In the rows, 128 means zero.
A single turn carries every row of the set below to another of its rows. Some are shown first; where does it send the rows asked next?
meb: [119  77 139 126 151 123 154 124 122 131 125 137  95 164 104 141 112 130
 151 111 133 134 136 144 111 131 136 140 149  91]
rovo: [130 130 133 159  98 133  90 140 124 110 162 121 108 163 111 132 119  90
 127 144 110 127 112 136 117 102 158 109 123 119]
rupiv: [132 113 134 112 139 112 175 117 152 143 115 147 113 122  98 114 128 162
 145 111 160 125 117 106 123 139 126 146 161 122]
Besof: [138 138 110 107 110 143  98  78 102 125  85 113 145 106 121 162 144 145
 107 130 105 110 121 117 145 151 129 105 127 133]
Tev: [135 136 108 108 109 140  89  78 109 129  88 111 144 105 123 159 138 147
 102 132 108 111 120 115 146 143 130 104 123 140]
rak: [108  71 134 126 143 124 118 123 146 134 134 127  94 172 114 129  93 138
 135 122 139 134 126 140 119  95 133 132 134 115]
mebaz: [128 136 124 130 102 117 106 123 171 132 145 129 117 127 108  97 116 147
 116 144 150 121  97  99 137  90 135 122 132 160]
Logeb: [146 168 127 149  85 119 112 133 148 118 154 131 125 118 104 109 140 117
 121 148 136 119  92  98 129 112 149 115 135 147]
bom: [123 110 127 113 129 111 137 114 173 143 127 137 109 131 105 101 112 168
 130 129 162 124 107 104 130 105 124 137 144 145]
Lon: [138 135 109 106 115 140 108  78  98 129  83 115 147 102 120 165 145 146
 111 125 106 111 125 118 144 157 128 107 132 131]
seped: [110  85 133 118 145 113 102 111 172 144 112 104 119 144 136 125 107 159
 132 140 134 139 143 110  96  96 106 126 153 132]
pafas: [124  88 142 114 158 113 145 114 149 143  99 114 121 139 128 138 127 153
 151 119 133 141 155 112  87 136 107 134 174 102]
Gevas: [147 126 143 133 138 116 154 126 124 129 108 120 129 128 124 147 157 122
 159 122 113 136 152 112  79 164 123 128 178  90]
Vun: [137 167 140 150 115 141 114 136  85 111 127 119 144 122 123 135 162  82
 161 128 113 142 119 121  95 156 129 117 145 116]
seg: [158 173 130 146  92 120 150 134 126 119 142 142 128 112  97 119 159 111
 136 133 132 117 101 102 121 147 151 123 152 124]
zopob: [130 125 108 100 115 140  92  75 113 131  83 111 143 107 123 158 131 155
 102 129 112 114 122 117 146 139 125 107 125 143]
vodiv: [114  99 130 142 116 128  87 129 145 123 153 120  98 169 116 127  97 120
 124 140 128 131 113 136 121  79 143 119 121 129]
kepiv: [129 119 109  97 121 139 101  72 111 131  80 114 141 107 122 158 132 159
 105 123 115 114 124 119 145 145 125 109 129 135]
fami: [123 163 133 151 100 142  68 134 112 111 141 104 142 130 128 122 142  87
 139 149 115 141 108 117 104 113 129 106 126 145]
Ruba: [156 160 140 155 106 122 123 139 118 113 130 113 138 125 125 147 164  94
 144 143  98 133 141 106  82 151 135 109 168 102]
tok: [142 156 134 159  93 123  78 135 141 115 143  99 136 133 134 133 144 100
 126 158 101 131 126 104  90 110 134  97 147 129]
kom: [105  91 139 108 168 130 137 111 119 142  95 120 128 135 125 126 126 143
 165 108 147 154 137 126  99 142  99 146 153 116]
zeliz: [136 109 140 142 131 128 156 134 101 119 135 141 105 156 103 150 133 104
 156 113 119 132 132 144 105 152 148 131 151  83]
Sak: [101 122 130 134 120 137  59 120 139 128 131 101 132 139 133 111 113 121
 134 146 133 146 110 118 109  86 112 114 120 160]
Mul: [143 135 138 157 106 134 125 146 101 106 154 132 109 155 106 145 137  80
 141 133 109 127 120 139 110 134 159 117 139  95]
namug: [132 125 109 100 121 141 109  74 105 131  76 115 143 105 120 165 140 155
 110 122 113 112 126 118 142 154 125 110 132 130]
losip: [150 147 133 129 121 115 179 130 128 128 124 151 120 113  94 123 155 133
 150 116 144 122 116 106 116 160 138 140 163 111]
Nugar: [ 92  88 136 109 152 131  93 107 142 142 110 110 123 140 130 114 105 148
 146 125 149 148 124 121 109  98  98 133 134 145]
mis: [119 121 130 142 113 118  68 123 168 131 135  96 125 142 139 123 114 132
 118 159 118 135 128 103  96  82 118 106 141 145]
fefak: [128 130 145 127 146 137 148 125  90 127 105 124 137 123 118 137 156 111
 172 108 128 148 135 125  93 168 115 136 158 102]

Vun moves to fami
seg moves to Logeb
And these:
Ruba moves to tok
rak moves to meb
Besof moves to Tev

